(in the rows, 100 means zero)
One turn sends every row of this set to another row. A few are shown first. Where does it send the rows asked after them?
Q670: 119	118	98	110	75	119	88	121	95	111	114	99	92
Q368: 82	103	101	109	95	89	105	130	113	118	111	97	97
Q41: 120	114	86	114	90	112	93	121	91	105	106	104	88
Q104: 125	102	88	117	86	108	96	118	98	113	106	103	95
Q38: 84	88	105	118	95	128	87	112	105	102	93	112	76
Q359: 121	103	93	120	79	107	92	119	104	103	106	101	92
Q942: 87	87	104	120	97	121	93	114	102	109	82	113	89
Q544: 94	109	112	115	100	113	82	93	123	129	110	114	106
Q736: 82	97	106	99	89	103	95	139	116	112	116	90	94
Q26: 85	92	101	105	90	121	87	105	106	112	87	119	77
Q259: 85	100	102	104	96	100	107	140	110	114	107	93	100
Q697: 124	102	91	113	83	108	90	109	107	109	115	99	84
Q683: 88	108	108	109	99	115	83	95	123	120	118	118	110
Q372: 123	106	95	113	87	103	83	119	89	114	107	106	91
Q81: 102	115	101	109	94	137	69	112	108	126	118	96	105
Q712: 89	112	110	114	100	114	83	90	124	124	114	114	103
Q572: 84	107	109	106	97	97	104	137	100	117	115	95	93
Q973: 88	130	98	102	117	127	84	119	114	114	116	106	92
Q191: 119	112	94	114	70	112	91	116	102	110	115	104	93
Q24: 85	109	111	110	98	118	79	92	125	122	110	111	104
Q293: 87	128	97	101	116	122	88	115	119	116	120	102	94
Q524: 87	89	107	106	87	117	83	101	104	119	91	120	83
Q302: 89	131	102	106	120	123	88	117	116	115	111	109	91
Q837: 97	113	105	112	93	141	76	110	106	127	115	89	107
Q144: 85	84	107	112	89	122	85	113	94	114	84	106	92
Q579: 85	93	97	109	93	103	102	143	111	118	113	93	90
Q753: 103	115	108	103	96	136	74	119	103	130	114	94	109
Q363: 100	113	106	105	92	134	70	112	108	130	114	92	108
Q393: 88	86	104	107	94	120	97	111	103	104	85	110	80
Q115: 77	106	97	107	90	106	98	139	115	122	112	90	85
Q877: 85	93	113	117	97	112	86	110	97	114	81	107	81
Q201: 91	127	91	101	118	123	82	116	120	115	111	102	92
Q249: 76	113	100	109	99	100	98	136	117	120	112	96	82

Q670 -> Q524
Q753 -> Q544
And these:
Q572 -> Q372
Q942 -> Q259
Q144 -> Q368
Q293 -> Q81
Q191 -> Q26
Q363 -> Q712
Q579 -> Q359
Q697 -> Q38
Q683 -> Q201

One turn sends every row of this set to another row. A few are shown first. Where does it send the rows asked after them?
Q810: 119	108	103	95	99	100	108	84	105	85	99	112	109	113	101	92	95	105	108	119	132
Q12: 92	93	92	97	111	87	91	103	105	100	67	106	112	79	119	89	127	120	98	102	105
Q318: 97	99	84	89	118	93	93	92	103	109	59	105	132	81	103	93	114	117	101	102	100
Q324: 105	106	88	78	120	101	92	96	104	102	64	121	125	76	100	90	114	125	99	118	119
Q392: 109	86	105	125	102	95	97	87	108	94	92	91	126	105	107	94	111	126	98	115	126
Q415: 103	82	97	80	96	92	98	106	108	95	70	121	120	76	102	99	110	80	113	88	109
Q748: 102	90	108	118	107	90	90	87	113	86	88	104	114	103	112	94	121	125	100	119	135
Q40: 94	79	104	91	93	86	96	109	112	89	79	117	120	84	109	102	116	85	116	88	112
Q224: 97	63	112	108	101	93	95	101	109	79	65	113	132	85	78	94	108	104	108	107	134
Q221: 111	105	91	80	108	95	96	87	100	105	70	108	147	83	89	97	106	124	103	115	109
Q663: 101	66	115	106	97	83	94	103	110	78	64	118	124	85	86	89	115	110	103	110	133
Q409: 89	80	102	93	93	98	98	96	106	93	77	104	136	89	98	108	106	88	120	85	107
Q441: 131	112	97	100	103	74	110	94	101	85	88	101	113	98	98	87	92	105	109	124	118
Q498: 115	93	92	85	103	103	106	97	104	106	78	115	152	85	84	98	92	103	109	103	108
Q667: 125	109	96	105	111	106	108	103	99	89	101	98	104	93	102	89	96	100	103	123	133
Q650: 113	86	99	74	89	110	106	101	103	96	77	126	132	81	88	97	96	91	111	97	118
Q421: 114	113	99	89	103	86	106	79	102	78	79	113	103	106	97	89	94	105	113	124	127
Q951: 114	114	97	96	110	110	100	88	96	84	94	97	103	95	98	96	100	103	107	127	138
Q603: 98	67	108	113	103	95	96	99	102	84	64	100	139	81	74	95	106	109	105	110	129
Q723: 120	112	100	102	117	96	105	92	111	87	102	108	119	109	96	98	94	101	113	123	133
Q337: 102	83	94	85	97	97	100	96	104	102	70	109	138	84	93	102	100	86	114	87	102
Q120: 130	109	103	98	94	92	108	95	99	87	103	100	108	99	103	90	98	103	103	121	128
Q605: 105	81	113	116	98	96	91	101	109	77	96	96	113	87	104	105	116	94	112	112	144
Q923: 115	111	93	100	124	93	107	96	109	80	83	112	108	100	93	92	87	93	119	123	131
Q52: 118	92	101	71	90	92	98	111	102	90	77	126	120	66	98	95	112	92	106	106	122
Q422: 115	100	92	79	116	92	94	117	108	96	73	126	118	64	104	90	117	106	101	115	123
Q42: 103	89	94	80	104	83	92	109	108	95	65	122	111	71	111	94	122	93	105	97	111
Q349: 101	85	109	117	112	93	89	99	117	80	91	108	108	95	111	99	121	108	108	116	144
Q610: 99	92	88	88	106	97	97	87	101	108	64	101	143	86	94	100	104	104	109	95	97
Q375: 107	79	105	126	97	111	102	90	104	93	93	88	126	102	100	96	102	112	103	107	128
Q983: 118	118	101	97	111	92	98	87	101	83	100	94	118	98	95	103	102	102	112	129	135
Q967: 123	114	97	98	109	82	103	95	97	78	86	92	115	87	90	98	93	91	118	127	127
Q662: 100	70	105	113	102	97	95	96	98	88	59	97	133	80	80	88	109	122	97	113	125
Q950: 123	107	89	106	114	101	116	99	100	89	83	103	105	97	97	81	82	101	109	119	122
Q208: 104	77	111	118	89	111	97	92	101	82	95	89	117	93	99	103	107	98	109	106	137
Q497: 90	94	88	103	113	96	93	95	101	106	68	91	131	83	107	96	117	121	102	101	100
Q979: 115	111	95	92	99	102	107	83	89	80	78	95	100	93	92	90	90	99	112	123	127
Q687: 102	70	105	114	105	93	97	102	103	89	59	107	124	82	87	81	113	127	92	114	126
Q168: 87	87	92	101	106	104	97	91	102	103	72	92	141	89	97	104	105	105	113	92	101
Q35: 101	98	88	86	117	85	90	104	107	103	61	115	117	73	111	91	122	111	100	104	106
Q395: 94	85	99	93	104	84	94	113	113	93	74	120	107	80	120	91	125	101	105	95	112
Q163: 105	68	110	111	103	81	96	107	109	84	62	115	123	83	90	83	117	120	95	113	129

Q42 -> Q415
Q52 -> Q650
Q409 -> Q168
And these:
Q950 -> Q441
Q723 -> Q983
Q224 -> Q603
Q208 -> Q375

One turn sends every row of this set to another row. A few are shown first. Where does it send the rows asked after them?
Q270: 84	77	86	120	110	101	96	79	111	109	103	86	115	94
Q943: 96	97	86	102	123	84	105	110	95	111	107	74	100	86
Q529: 96	90	109	107	113	114	76	103	99	96	81	109	98	91
Q314: 98	106	86	115	98	100	89	112	119	102	71	88	91	73
Q917: 97	102	88	116	96	101	89	120	120	102	77	86	95	71
Q435: 84	83	89	121	104	97	96	83	114	119	105	83	116	93
Q402: 83	83	86	115	88	83	90	105	130	92	92	94	104	107
Q377: 107	83	97	84	101	108	104	112	94	105	98	91	97	109
Q580: 94	93	80	103	121	86	102	112	92	106	109	73	100	86
Q581: 107	87	96	81	99	101	104	110	91	104	99	89	101	108
Q90: 88	82	86	114	83	82	87	108	130	94	93	87	103	102
Q611: 85	79	84	122	104	97	95	80	116	111	102	82	115	94
Q14: 88	80	86	122	103	98	94	78	110	111	108	89	114	95
Q328: 108	88	94	87	98	103	100	117	90	101	96	87	102	113
Q792: 88	81	86	119	111	104	98	81	112	116	105	80	111	100
Q648: 104	86	100	83	94	99	102	113	90	100	94	90	101	109
Q113: 94	89	110	104	110	114	77	103	94	96	78	104	99	91
Q746: 92	93	84	102	122	88	105	108	91	108	108	73	97	87
Q45: 95	104	84	121	88	100	89	117	117	106	78	91	98	74
Q530: 85	82	82	116	84	81	90	108	125	92	92	89	103	106
Q864: 84	84	81	112	84	82	86	108	130	95	94	90	107	102
Q620: 98	96	82	102	120	83	107	107	91	109	103	75	104	85
Q542: 111	86	98	84	95	101	103	110	92	102	89	96	96	106
Q827: 95	95	110	105	109	115	74	102	99	100	82	104	100	90
Q907: 96	98	86	115	90	100	93	117	114	102	68	91	94	75
Q492: 99	102	89	115	92	105	88	119	114	99	72	90	93	74
Q57: 94	92	81	102	123	87	106	108	95	109	110	76	103	85
Q283: 87	82	84	112	84	80	84	106	129	92	96	90	105	102
Q868: 100	87	111	106	111	110	76	104	98	97	76	104	100	90
Q608: 96	92	111	110	116	112	79	107	98	97	78	104	100	90
Q108: 96	89	108	104	114	110	73	102	96	96	76	102	99	90
Q173: 90	81	81	115	84	86	91	106	129	90	93	86	100	106
Q555: 94	96	85	104	120	82	110	111	93	107	110	77	98	88

Q917 -> Q648
Q581 -> Q611
Q57 -> Q90
And these:
Q620 -> Q173
Q864 -> Q868
Q530 -> Q529
Q435 -> Q907
Q314 -> Q328
Q542 -> Q792
Q283 -> Q108
Q608 -> Q555

One turn sends every row of this set to another row. A few are shown first. Where does it send the rows asked after them?
Q894: 110	117	120	107	113	109	110	97	103	115	108	75	105	118	88	108	134	108	85	110	118	109	119	91	79	86	109	93	100	82	112	110	119	87	99	80	95	104	115	112	113	129	107	102	111	103	99
Q280: 96	122	107	91	105	89	89	110	105	104	99	109	100	111	76	101	130	101	115	109	95	122	118	116	102	75	116	94	77	94	106	108	127	88	122	83	82	115	132	93	97	94	104	112	115	106	103
Q589: 85	110	93	86	100	119	86	127	105	107	106	104	100	81	96	88	109	97	102	97	85	89	130	107	84	114	128	78	99	103	100	119	121	100	101	86	79	118	136	98	125	113	125	113	106	97	92
Q696: 128	115	133	87	84	102	96	105	116	105	115	114	88	88	101	105	149	104	103	82	97	112	117	114	98	86	110	85	91	121	109	110	110	90	111	86	79	118	123	112	115	121	110	120	101	101	96
Q467: 88	99	109	87	95	76	113	98	99	125	108	111	94	95	79	105	105	98	113	90	88	101	134	112	108	99	112	93	74	106	113	108	106	102	108	89	93	106	114	98	79	129	102	116	120	108	89
Q242: 97	122	134	74	88	99	109	108	97	106	91	91	96	80	78	111	112	112	99	117	112	101	98	88	111	90	108	75	101	100	101	95	118	88	112	88	87	111	119	98	141	126	118	111	107	108	104
Q126: 115	99	114	79	85	108	99	128	91	109	106	116	88	100	92	100	115	104	122	87	98	107	106	88	120	85	117	90	91	106	99	100	108	85	96	66	80	101	110	92	105	109	117	95	95	97	113
Q487: 99	99	117	103	104	89	118	134	96	95	101	92	104	107	99	98	116	106	112	97	113	113	106	98	86	87	84	105	74	93	102	100	103	104	103	97	91	113	134	103	117	116	87	117	118	119	99
Q734: 117	101	118	88	115	110	104	91	119	93	110	95	91	93	81	109	101	102	103	93	100	109	97	79	104	101	105	89	98	108	80	98	109	99	111	85	93	106	126	92	113	90	123	137	124	93	100
Q905: 117	110	124	94	113	111	107	105	96	116	114	79	98	112	89	106	122	118	78	100	124	99	125	95	74	82	100	92	93	91	119	110	123	99	102	84	92	112	129	111	120	121	100	109	106	97	103
Q991: 93	111	115	97	97	108	101	121	101	106	89	105	84	96	94	90	132	114	84	68	92	88	108	92	100	88	121	79	66	114	118	112	106	104	120	105	94	104	107	109	105	127	114	107	107	96	93
Q739: 103	100	100	85	96	108	106	93	84	102	97	87	85	90	73	89	113	96	84	91	75	93	116	97	71	103	94	77	85	107	89	94	107	99	88	91	80	107	126	92	112	133	120	98	115	107	102
Q878: 96	94	109	112	95	101	107	119	92	124	109	86	111	97	91	99	125	92	113	98	101	88	116	77	89	119	114	99	87	93	79	105	116	87	101	88	82	107	91	102	114	130	104	92	112	99	102
Q209: 98	120	117	108	70	106	103	126	102	109	109	104	88	99	97	99	111	96	92	92	101	118	115	99	95	79	94	88	79	111	102	79	83	90	101	89	76	113	99	102	126	123	109	115	94	83	89
Q480: 98	133	122	92	112	123	90	116	95	119	93	101	88	103	82	103	117	86	92	92	90	106	118	119	73	91	95	72	92	108	89	100	116	114	121	106	84	110	131	107	117	108	112	111	110	90	95
Q615: 84	107	94	79	93	114	96	119	109	105	99	113	95	80	101	76	107	100	98	101	94	99	128	103	83	105	130	91	112	104	97	118	114	91	97	74	74	120	122	96	119	111	117	121	103	108	92
Q22: 107	114	126	85	98	101	101	100	115	102	106	93	92	93	73	100	95	108	102	102	100	102	105	72	100	101	105	91	102	97	87	104	107	98	122	84	93	102	131	90	106	85	107	137	122	95	105
Q726: 106	112	120	101	98	88	102	105	105	100	93	99	120	101	89	101	102	69	101	109	94	103	119	125	79	103	113	80	72	103	111	95	103	89	123	84	106	113	108	100	115	105	113	121	124	98	95
Q818: 108	105	102	111	79	111	99	122	106	118	106	83	106	114	92	103	124	99	120	91	117	105	117	75	102	96	121	85	97	96	105	84	115	110	107	97	86	98	138	105	94	108	108	113	111	105	93
Q565: 84	110	108	89	95	115	107	98	96	105	101	114	96	87	86	122	111	112	105	113	114	107	109	79	97	117	113	116	70	106	98	108	114	96	94	86	82	95	110	92	124	110	120	117	107	109	83
Q789: 101	101	104	93	101	94	108	122	112	109	100	105	109	78	81	97	116	109	96	88	111	115	126	120	96	105	126	95	79	126	88	82	117	115	122	61	96	113	111	102	118	111	121	108	125	105	89
Q677: 103	106	107	97	106	83	86	97	120	106	77	96	86	100	98	84	115	84	109	93	99	87	117	88	79	91	109	97	111	111	86	104	127	104	103	83	85	92	121	88	118	125	112	110	120	103	98
Q282: 90	91	109	96	100	85	111	100	104	129	104	102	95	92	83	101	99	104	105	86	93	98	132	114	100	100	116	82	93	114	108	97	101	101	103	88	92	107	99	106	78	126	107	101	117	122	91
Q199: 104	107	115	82	116	108	126	92	90	117	105	102	95	99	77	106	121	84	90	92	113	102	111	97	90	110	98	91	75	113	76	95	119	104	104	96	93	129	97	97	121	126	110	130	115	95	80
Q854: 97	107	114	119	84	101	100	116	113	104	113	101	89	102	98	103	103	104	87	90	110	108	116	101	92	83	102	87	67	115	99	83	92	89	109	102	85	121	90	97	127	117	105	120	97	87	85

Q242 -> Q487
Q209 -> Q467
And these:
Q726 -> Q739
Q199 -> Q878
Q905 -> Q854

